In the data rows, the value 50 means zero.
A hidden rule labels the rows of this table. It goes by one to three of the table's principal directions, not those with the most spread.
[41. 34. 55. 48. 58. 51. 59. 54. 46. 53. 55. 42. 41. 53. 48. 55. 42. 78. 63.
 71. 54. 48. 44. 52. 45. 52. 50. 51. 53. 49. 51. 40.] mq
[53. 61. 33. 47. 48. 46. 48. 54. 46. 56. 60. 60. 51. 69. 44. 58. 27. 43. 31.
 54. 35. 42. 47. 45. 50. 42. 59. 43. 86. 56. 46. 41.] ls
[50. 44. 44. 43. 48. 36. 63. 62. 47. 62. 58. 51. 52. 62. 43. 60. 31. 50. 43.
 58. 49. 48. 42. 47. 56. 46. 53. 51. 69. 58. 43. 44.] ls
[48. 70. 30. 41. 42. 37. 40. 80. 46. 67. 61. 73. 57. 69. 37. 55. 22. 19. 15.
 59. 28. 43. 42. 50. 52. 47. 69. 44. 85. 59. 46. 34.] mq
[49. 68. 77. 37. 51. 63. 52. 23. 51. 40. 39. 42. 53. 36. 66. 37. 50. 71. 75.
 37. 54. 46. 64. 57. 38. 50. 56. 54. 31. 42. 47. 68.] ls
[44. 71. 58. 50. 48. 64. 42. 37. 48. 33. 51. 49. 49. 34. 54. 42. 46. 52. 64.
 47. 61. 50. 53. 61. 51. 55. 61. 47. 27. 42. 62. 65.] dt
[45. 26. 58. 65. 47. 77. 43. 50. 58. 39. 35. 33. 47. 47. 54. 48. 95. 53. 49.
 49. 52. 62. 62. 49. 47. 52. 23. 65. 20. 39. 59. 54.] gn
[50. 52. 58. 48. 47. 47. 49. 52. 48. 45. 40. 49. 46. 44. 54. 49. 50. 47. 52.
 47. 43. 49. 49. 59. 49. 55. 47. 52. 41. 51. 47. 51.] gn
[54. 42. 75. 32. 69. 23. 71. 42. 40. 66. 49. 46. 48. 46. 59. 49. 45. 83. 67.
 46. 52. 37. 46. 50. 39. 52. 41. 46. 61. 65. 33. 58.] mq
[49. 40. 26. 62. 63. 46. 64. 71. 37. 64. 71. 44. 44. 66. 34. 81. 59. 64. 46.
 81. 76. 62. 34. 28. 54. 56. 37. 36. 79. 56. 56. 30.] gn
[49. 46. 67. 38. 58. 31. 54. 64. 47. 62. 39. 54. 47. 49. 56. 46. 56. 56. 45.
 50. 37. 44. 44. 61. 46. 57. 33. 56. 55. 58. 34. 44.] ls
[48. 29. 55. 49. 59. 48. 58. 70. 57. 62. 52. 48. 51. 42. 50. 49. 73. 50. 48.
 55. 62. 49. 39. 49. 53. 58. 37. 64. 39. 53. 52. 51.] mq
[40. 42. 54. 60. 38. 61. 28. 53. 62. 32. 37. 51. 51. 37. 53. 29. 68. 28. 56.
 54. 42. 59. 56. 59. 49. 58. 56. 57.  9. 33. 61. 49.] mq
[62. 62. 33. 47. 55. 36. 62. 53. 45. 60. 61. 59. 46. 58. 45. 66. 23. 51. 40.
 48. 54. 43. 36. 49. 63. 46. 53. 45. 86. 60. 42. 40.] ls
[60. 79. 41. 33. 61. 41. 78. 54. 38. 68. 74. 55. 53. 52. 44. 74. 16. 66. 56.
 56. 79. 41. 34. 38. 54. 50. 68. 39. 89. 65. 47. 53.] ls
[45. 47. 45. 54. 57. 58. 56. 52. 47. 50. 60. 44. 44. 51. 45. 58. 51. 68. 58.
 65. 67. 55. 44. 47. 54. 52. 47. 48. 52. 46. 57. 44.] mq
[56. 40. 37. 52. 45. 30. 48. 60. 51. 54. 48. 58. 47. 62. 46. 53. 38. 32. 30.
 48. 29. 46. 42. 53. 59. 48. 45. 50. 69. 58. 39. 39.] ls
[46. 77. 23. 54. 37. 48. 26. 67. 48. 48. 56. 72. 52. 68. 39. 50. 28. 16. 21.
 61. 24. 50. 47. 52. 53. 50. 69. 38. 77. 47. 52. 30.] mq
[44. 35. 45. 61. 37. 45. 26. 66. 54. 41. 33. 57. 44. 60. 48. 41. 58. 21. 22.
 49. 11. 51. 51. 67. 55. 51. 36. 56. 44. 48. 46. 37.] mq
[52. 52. 46. 45. 61. 40. 57. 60. 45. 62. 57. 55. 50. 54. 49. 57. 50. 56. 46.
 59. 52. 44. 40. 43. 45. 56. 47. 45. 72. 58. 45. 45.] ls
[57. 53. 40. 65. 41. 56. 35. 36. 56. 32. 45. 53. 50. 41. 52. 43. 56. 27. 48.
 32. 50. 55. 54. 54. 61. 49. 52. 48. 32. 44. 59. 58.] ls
[39. 41. 53. 69. 45. 68. 39. 29. 44. 25. 43. 31. 44. 53. 50. 51. 72. 63. 67.
 60. 52. 67. 65. 44. 42. 52. 38. 39. 27. 37. 61. 53.] gn
[52. 42. 46. 59. 41. 77. 33. 54. 71. 50. 41. 53. 59. 47. 53. 36. 81. 25. 31.
 32. 44. 53. 63. 50. 53. 42. 47. 71. 29. 39. 59. 54.] gn
[58. 42. 52. 48. 50. 60. 54. 51. 60. 60. 46. 48. 60. 53. 54. 49. 73. 43. 39.
 35. 51. 49. 59. 38. 46. 43. 42. 63. 52. 51. 48. 57.] dt
[57. 66. 42. 52. 33. 47. 33. 50. 55. 38. 35. 62. 50. 55. 52. 44. 39. 13. 22.
 29. 20. 46. 52. 66. 62. 46. 48. 55. 55. 51. 42. 51.] mq
[50. 48. 46. 60. 48. 71. 50. 40. 52. 40. 48. 39. 47. 49. 51. 55. 62. 60. 61.
 55. 61. 60. 57. 42. 47. 50. 48. 50. 41. 39. 58. 48.] gn
[42. 33. 71. 42. 56. 38. 52. 55. 48. 55. 40. 46. 48. 47. 56. 40. 60. 63. 59.
 58. 38. 46. 51. 56. 37. 57. 41. 54. 40. 52. 42. 49.] gn
[66. 44. 21. 61. 37. 41. 45. 73. 62. 55. 47. 63. 56. 60. 42. 58. 56.  0.  8.
 34. 36. 51. 40. 45. 71. 47. 40. 61. 67. 58. 46. 44.] dt
[59. 71. 51. 43. 63. 54. 66. 42. 40. 66. 60. 47. 53. 55. 50. 68. 50. 73. 52.
 42. 72. 50. 53. 36. 46. 43. 45. 42. 77. 59. 46. 54.] mq
[59. 39. 40. 51. 52. 44. 59. 62. 56. 64. 61. 55. 59. 45. 44. 55. 54. 33. 43.
 42. 65. 47. 43. 38. 57. 48. 57. 54. 50. 60. 56. 58.] ls
[42. 16. 54. 56. 56. 57. 52. 72. 61. 58. 45. 42. 48. 52. 49. 46. 86. 56. 48.
 67. 52. 57. 46. 47. 48. 57. 29. 67. 37. 42. 51. 37.] mq
[51. 40. 52. 46. 57. 44. 60. 55. 53. 58. 53. 48. 52. 49. 51. 51. 57. 56. 55.
 54. 58. 49. 45. 44. 49. 52. 46. 54. 53. 52. 46. 49.] mq
[50. 55. 71. 41. 53. 55. 51. 56. 52. 51. 34. 46. 55. 44. 61. 45. 80. 47. 45.
 41. 46. 48. 55. 53. 41. 59. 29. 62. 38. 52. 43. 63.] mq
[63. 68. 25. 67. 36. 78. 37. 30. 61. 37. 53. 54. 57. 51. 48. 52. 51. 25. 39.
 27. 56. 56. 63. 39. 59. 36. 64. 49. 51. 41. 64. 57.] mq
[40. 68. 64. 43. 51. 57. 36. 53. 48. 48. 45. 57. 49. 39. 54. 36. 49. 53. 55.
 53. 45. 47. 54. 65. 42. 56. 60. 49. 33. 44. 55. 50.] mq
[46. 57. 35. 73. 35. 59. 26. 35. 44. 19. 43. 48. 44. 56. 47. 50. 54. 32. 48.
 54. 36. 63. 59. 50. 51. 53. 48. 32. 40. 39. 60. 47.] mq
[55. 39. 62. 43. 58. 59. 65. 64. 64. 61. 48. 44. 59. 30. 56. 48. 82. 45. 54.
 39. 78. 50. 44. 46. 55. 56. 39. 74. 26. 51. 53. 67.] mq
[47. 41. 34. 50. 47. 37. 42. 74. 50. 60. 51. 62. 50. 71. 42. 52. 42. 33. 24.
 67. 19. 44. 43. 47. 45. 51. 51. 48. 80. 55. 42. 29.] dt
[48. 31. 40. 58. 45. 54. 46. 53. 57. 48. 55. 50. 51. 54. 45. 47. 52. 39. 40.
 49. 47. 50. 50. 50. 59. 43. 50. 57. 44. 48. 57. 52.] dt
[54. 53. 52. 62. 53. 59. 52. 26. 45. 37. 48. 39. 44. 39. 54. 55. 58. 69. 75.
 46. 70. 60. 56. 44. 48. 52. 48. 38. 36. 45. 57. 54.] mq
[38. 56. 87. 38. 55. 56. 45. 36. 48. 39. 35. 43. 46. 30. 65. 30. 59. 73. 75.
 47. 47. 45. 58. 70. 37. 59. 47. 55. 15. 43. 49. 65.] mq
[50. 61. 51. 51. 50. 56. 45. 40. 47. 45. 50. 49. 52. 50. 52. 49. 52. 52. 54.
 48. 51. 52. 57. 46. 44. 49. 53. 43. 51. 47. 52. 53.] ls
[62. 58. 21. 51. 50. 40. 49. 74. 52. 67. 58. 67. 55. 74. 42. 64. 47. 21.  8.
 51. 33. 43. 38. 38. 57. 48. 43. 50. 99. 61. 40. 35.] ls
[33. 56. 79. 41. 47. 44. 44. 56. 47. 38. 37. 46. 49. 30. 56. 34. 58. 51. 70.
 58. 52. 56. 49. 71. 47. 67. 48. 53.  6. 43. 51. 59.] dt
[59. 48. 27. 67. 46. 74. 44. 43. 62. 43. 55. 48. 56. 56. 48. 55. 74. 32. 37.
 41. 60. 58. 56. 33. 58. 44. 44. 55. 53. 41. 61. 53.] mq
[56. 52. 37. 58. 35. 47. 31. 52. 59. 39. 37. 62. 50. 57. 51. 41. 47. 12. 22.
 34. 17. 46. 52. 60. 59. 47. 47. 56. 55. 48. 45. 46.] mq
[46. 46. 56. 51. 47. 67. 42. 62. 65. 50. 45. 50. 58. 39. 53. 37. 78. 33. 44.
 44. 57. 54. 53. 55. 54. 53. 45. 69. 22. 41. 58. 58.] dt
[44. 34. 47. 59. 46. 49. 42. 70. 55. 49. 41. 49. 47. 53. 46. 48. 70. 36. 42.
 61. 44. 61. 47. 53. 54. 57. 36. 56. 38. 44. 50. 35.] mq
[42. 27. 31. 70. 52. 59. 41. 79. 55. 54. 55. 47. 51. 59. 39. 57. 91. 34. 36.
 74. 59. 67. 44. 34. 52. 60. 32. 52. 45. 43. 62. 33.] gn
[37. 47. 78. 28. 59. 30. 67. 52. 37. 62. 52. 44. 46. 48. 52. 48. 26. 88. 75.
 67. 52. 44. 47. 60. 39. 52. 58. 46. 49. 56. 39. 46.] gn
[36. 31. 64. 45. 54. 45. 61. 54. 48. 47. 54. 40. 40. 38. 48. 47. 36. 77. 78.
 72. 64. 51. 40. 63. 53. 57. 57. 54. 27. 46. 55. 46.] dt
[42. 37. 52. 57. 53. 57. 48. 56. 49. 49. 50. 44. 46. 50. 48. 51. 65. 59. 55.
 63. 54. 56. 51. 48. 46. 54. 43. 50. 40. 46. 56. 44.] gn
[35. 35. 59. 53. 43. 46. 47. 42. 39. 41. 48. 39. 42. 56. 45. 49. 32. 71. 69.
 69. 40. 56. 58. 55. 41. 47. 59. 38. 38. 45. 53. 41.] ls
[43. 46. 59. 44. 52. 39. 58. 47. 44. 46. 53. 46. 44. 41. 50. 49. 30. 67. 74.
 64. 58. 49. 43. 57. 49. 56. 62. 44. 40. 49. 51. 48.] ls
[57. 54. 29. 53. 46. 51. 42. 71. 56. 61. 54. 63. 59. 65. 44. 55. 60. 19. 16.
 48. 38. 48. 47. 39. 52. 48. 47. 54. 74. 54. 49. 42.] ls
[59. 77. 49. 57. 25. 69. 22. 31. 66. 22. 25. 58. 57. 37. 62. 30. 55.  5. 37.
 12. 28. 53. 68. 66. 58. 47. 57. 60. 22. 36. 52. 65.] gn
[33. 43. 85. 45. 63. 55. 47. 48. 43. 45. 42. 40. 44. 27. 59. 36. 74. 80. 82.
 62. 62. 51. 54. 62. 33. 65. 44. 49.  7. 45. 59. 61.] mq
[57. 57. 45. 65. 30. 68. 25. 26. 63. 23. 31. 52. 52. 45. 58. 34. 58. 19. 40.
 21. 28. 53. 68. 58. 55. 42. 51. 56. 28. 38. 54. 61.] ls
[48. 58. 54. 47. 46. 57. 48. 36. 48. 45. 49. 48. 51. 49. 52. 46. 38. 60. 64.
 51. 49. 51. 60. 48. 40. 46. 67. 44. 47. 45. 53. 49.] gn
[40. 16. 74. 38. 62. 41. 60. 57. 54. 65. 49. 44. 49. 45. 55. 36. 58. 75. 63.
 59. 46. 40. 49. 55. 38. 51. 46. 63. 37. 53. 45. 52.] ls
[70. 58. 40. 50. 43. 44. 59. 38. 56. 50. 48. 53. 55. 49. 52. 57. 37. 33. 41.
 22. 53. 47. 50. 45. 64. 40. 52. 54. 62. 57. 42. 60.] dt
[48. 49. 59. 52. 49. 61. 49. 35. 49. 39. 41. 39. 47. 53. 56. 49. 60. 63. 57.
 48. 45. 54. 60. 51. 44. 49. 38. 51. 45. 43. 47. 53.] gn
[67. 55. 57. 28. 72. 14. 93. 29. 33. 71. 67. 47. 44. 54. 53. 71.  2. 99. 74.
 47. 68. 33. 35. 41. 50. 43. 55. 35. 99. 73. 27. 52.] dt
[52. 61. 48. 61. 44. 69. 46. 36. 49. 35. 46. 41. 51. 44. 52. 54. 65. 49. 60.
 45. 65. 63. 60. 43. 49. 52. 48. 45. 33. 41. 60. 57.] gn
[51. 85. 52. 36. 60. 40. 57. 30. 31. 52. 62. 56. 44. 55. 51. 59.  8. 80. 66.
 56. 52. 40. 48. 51. 41. 48. 69. 26. 83. 57. 44. 47.] mq
[53. 33. 37. 63. 67. 66. 64. 63. 49. 62. 62. 38. 48. 58. 44. 73. 88. 67. 46.
 66. 79. 59. 42. 26. 50. 55. 24. 53. 65. 51. 58. 43.] ls
[46. 51. 57. 42. 49. 50. 49. 62. 52. 57. 45. 52. 55. 52. 51. 46. 54. 46. 44.
 54. 42. 48. 52. 51. 43. 52. 51. 56. 50. 50. 46. 47.] ls
[48. 51. 67. 37. 44. 37. 56. 31. 47. 43. 43. 46. 49. 51. 57. 41. 22. 63. 65.
 45. 34. 42. 57. 59. 44. 44. 60. 49. 49. 51. 37. 58.] ls
[40. 41. 71. 41. 62. 44. 57. 57. 47. 57. 49. 44. 50. 42. 54. 43. 65. 71. 67.
 63. 60. 51. 47. 52. 40. 60. 41. 53. 36. 49. 47. 52.] ls
[49. 27. 59. 49. 47. 40. 47. 64. 58. 53. 41. 53. 52. 36. 52. 38. 61. 34. 51.
 47. 43. 46. 47. 56. 49. 56. 52. 60. 24. 53. 52. 55.] ls
[50. 42. 58. 45. 52. 45. 45. 61. 54. 56. 39. 55. 49. 51. 55. 42. 60. 43. 36.
 46. 29. 42. 49. 59. 46. 53. 39. 60. 51. 53. 41. 47.] dt
[45. 46. 51. 56. 46. 46. 38. 41. 51. 35. 46. 52. 44. 45. 52. 39. 43. 45. 55.
 50. 39. 48. 50. 62. 53. 52. 53. 47. 36. 45. 53. 52.] ls
[50. 46. 53. 54. 49. 68. 42. 59. 60. 52. 41. 48. 56. 48. 53. 45. 84. 38. 39.
 44. 50. 55. 58. 46. 46. 52. 38. 63. 36. 44. 54. 52.] mq
Which label does each new row get?
[52. 25. 57. 35. 61. 32. 65. 70. 58. 80. 56. 55. 60. 52. 50. 44. 55. 53. 47.
 55. 49. 40. 44. 40. 41. 49. 53. 62. 61. 59. 40. 46.] ~ mq
[49. 43. 42. 64. 39. 55. 33. 65. 54. 45. 37. 51. 51. 56. 47. 50. 76. 23. 31.
 50. 36. 63. 56. 48. 50. 53. 36. 53. 41. 45. 52. 40.] ~ dt
[34. 26. 73. 41. 65. 26. 56. 66. 44. 60. 50. 47. 43. 39. 51. 39. 55. 75. 75.
 77. 53. 50. 39. 59. 39. 66. 47. 47. 30. 51. 46. 40.] ~ mq
[63. 87. 41. 39. 56. 56. 62. 37. 48. 57. 65. 57. 56. 53. 52. 61. 28. 55. 45.
 37. 66. 41. 47. 43. 56. 42. 61. 47. 83. 55. 46. 59.] ~ mq
[51. 85. 35. 62. 25. 71. 31. 34. 50. 20. 46. 52. 53. 43. 47. 51. 34. 20. 51.
 39. 54. 63. 61. 55. 61. 48. 72. 40. 31. 37. 65. 58.] ~ gn
[64. 62. 43. 51. 43. 49. 45. 34. 56. 44. 43. 57. 53. 52. 56. 46. 40. 34. 39.
 26. 34. 43. 56. 52. 54. 42. 53. 52. 62. 52. 43. 56.] ~ mq
[43. 46. 44. 53. 42. 40. 48. 45. 48. 39. 57. 52. 44. 47. 44. 46. 18. 49. 62.
 60. 49. 50. 43. 61. 61. 49. 69. 43. 41. 47. 55. 46.] ~ dt
[51. 44. 41. 62. 52. 62. 49. 54. 50. 48. 49. 43. 50. 56. 47. 60. 77. 48. 45.
 56. 59. 61. 52. 37. 49. 53. 33. 49. 52. 46. 55. 45.] ~ dt
[55. 59. 25. 52. 48. 33. 61. 42. 38. 51. 74. 54. 48. 65. 37. 69.  6. 50. 48.
 57. 58. 48. 39. 41. 63. 41. 67. 30. 85. 60. 50. 47.] ~ dt
[44. 71. 54. 31. 54. 36. 55. 71. 44. 61. 55. 61. 52. 55. 48. 51. 30. 50. 45.
 67. 44. 43. 38. 56. 46. 59. 59. 48. 70. 55. 40. 41.] ~ mq
[43. 30. 69. 47. 54. 48. 47. 59. 48. 58. 36. 45. 45. 54. 54. 45. 67. 63. 43.
 50. 31. 47. 56. 60. 40. 49. 30. 59. 43. 54. 43. 45.] ~ dt
[51. 72. 54. 51. 43. 51. 36. 35. 46. 33. 41. 55. 48. 45. 56. 43. 43. 41. 50.
 38. 37. 48. 57. 60. 49. 52. 54. 42. 44. 48. 50. 58.] ~ ls
[40. 51. 52. 50. 50. 46. 42. 57. 46. 47. 52. 54. 49. 47. 47. 44. 49. 46. 53.
 63. 46. 50. 48. 54. 45. 57. 57. 44. 41. 49. 56. 49.] ~ dt
[59. 60. 45. 44. 50. 37. 62. 42. 45. 53. 51. 50. 49. 61. 51. 60. 29. 55. 48.
 45. 46. 48. 47. 47. 54. 44. 48. 45. 77. 56. 36. 47.] ~ mq
[35. 40. 75. 39. 47. 43. 50. 62. 51. 49. 41. 46. 47. 36. 52. 36. 47. 57. 66.
 59. 49. 52. 49. 70. 48. 57. 54. 60. 16. 46. 49. 50.] ~ mq
[49. 12. 59. 52. 44. 38. 46. 74. 64. 55. 33. 50. 51. 47. 52. 37. 74. 26. 32.
 43. 29. 48. 46. 62. 57. 54. 29. 74. 28. 53. 42. 49.] ~ dt
[35. 41. 72. 49. 42. 56. 37. 53. 59. 33. 37. 47. 47. 22. 56. 25. 56. 44. 70.
 52. 50. 53. 51. 76. 52. 61. 59. 63.  0. 37. 61. 58.] ~ ls
[47. 46. 53. 44. 49. 43. 42. 60. 54. 57. 48. 58. 57. 51. 51. 39. 55. 36. 41.
 51. 35. 43. 52. 48. 41. 52. 56. 52. 49. 52. 48. 52.] ~ ls
[56. 60. 47. 42. 64. 46. 66. 55. 40. 71. 63. 51. 52. 59. 47. 68. 48. 69. 47.
 55. 65. 46. 45. 34. 43. 48. 47. 42. 82. 62. 45. 47.] ~ mq
[48. 58. 30. 57. 55. 57. 55. 48. 44. 49. 69. 47. 49. 59. 41. 64. 43. 61. 60.
 73. 71. 59. 44. 33. 50. 52. 59. 35. 68. 45. 59. 39.] ~ gn
[35. 31. 85. 38. 52. 37. 39. 70. 56. 52. 27. 50. 51. 39. 61. 24. 81. 44. 47.
 51. 26. 47. 52. 72. 41. 63. 27. 69. 15. 48. 39. 55.] ~ ls
[43. 79. 58. 36. 43. 55. 48. 35. 45. 44. 58. 56. 53. 39. 50. 42.  8. 57. 69.
 49. 55. 43. 56. 61. 46. 45. 91. 41. 41. 47. 58. 59.] ~ gn
[71. 83. 24. 44. 41. 45. 49. 43. 55. 56. 61. 72. 61. 55. 47. 54. 13. 18. 29.
 25. 45. 37. 48. 44. 61. 37. 79. 44. 85. 59. 47. 55.] ~ mq
[52. 44. 69. 48. 46. 49. 54. 31. 51. 41. 39. 42. 45. 34. 58. 42. 44. 61. 68.
 31. 53. 49. 57. 64. 54. 45. 50. 55. 23. 50. 49. 63.] ~ dt
[51. 47. 49. 50. 67. 47. 65. 47. 39. 59. 60. 43. 43. 56. 49. 65. 53. 83. 62.
 65. 66. 50. 44. 38. 43. 53. 41. 40. 72. 55. 48. 43.] ~ dt
[52. 45. 37. 49. 55. 40. 50. 73. 49. 69. 55. 58. 56. 69. 44. 58. 62. 39. 25.
 61. 39. 49. 45. 35. 44. 51. 40. 48. 82. 58. 42. 35.] ~ mq
[31. 11. 55. 65. 48. 67. 41. 73. 59. 45. 44. 35. 49. 46. 45. 43. 98. 47. 55.
 76. 58. 69. 52. 47. 46. 61. 33. 64.  7. 35. 65. 42.] ~ mq
[57. 60. 29. 42. 69. 31. 77. 57. 31. 74. 78. 53. 46. 76. 38. 83. 19. 79. 44.
 71. 63. 42. 32. 29. 50. 46. 50. 30. 99. 69. 39. 35.] ~ gn
[49. 55. 46. 58. 25. 55. 12. 74. 66. 37. 24. 67. 59. 47. 52. 28. 77.  0.  7.
 29.  9. 52. 58. 68. 57. 55. 42. 67. 23. 45. 51. 53.] ~ ls
[52. 51. 32. 52. 70. 32. 73. 55. 31. 66. 80. 49. 44. 59. 36. 78. 32. 78. 63.
 75. 84. 53. 30. 30. 54. 54. 53. 25. 85. 63. 53. 39.] ~ mq
[55. 58. 36. 59. 45. 71. 47. 26. 55. 38. 59. 47. 52. 53. 49. 52. 42. 50. 50.
 39. 58. 50. 58. 44. 57. 38. 59. 50. 54. 42. 60. 60.] ~ ls
[48. 58. 28. 70. 34. 66. 31. 49. 55. 30. 51. 51. 52. 51. 42. 51. 57. 21. 42.
 52. 53. 65. 53. 47. 61. 51. 56. 45. 36. 38. 65. 48.] ~ mq
[36. 38. 62. 50. 55. 55. 47. 66. 47. 52. 46. 44. 45. 49. 49. 48. 70. 61. 52.
 67. 49. 54. 49. 57. 44. 59. 36. 55. 35. 47. 53. 44.] ~ ls
[38. 46. 71. 43. 65. 47. 53. 44. 44. 48. 51. 45. 39. 38. 56. 41. 47. 85. 74.
 62. 57. 45. 45. 67. 46. 57. 47. 49. 35. 47. 51. 50.] ~ gn
[40. 46. 90. 34. 54. 48. 57. 36. 50. 43. 36. 38. 47. 28. 64. 32. 50. 79. 84.
 48. 54. 46. 56. 69. 40. 56. 51. 59. 13. 45. 45. 65.] ~ mq
[49. 60. 23. 57. 35. 57. 28. 61. 55. 49. 57. 67. 57. 67. 39. 47. 36. 14. 19.
 52. 25. 47. 54. 46. 51. 42. 70. 45. 68. 48. 58. 40.] ~ ls
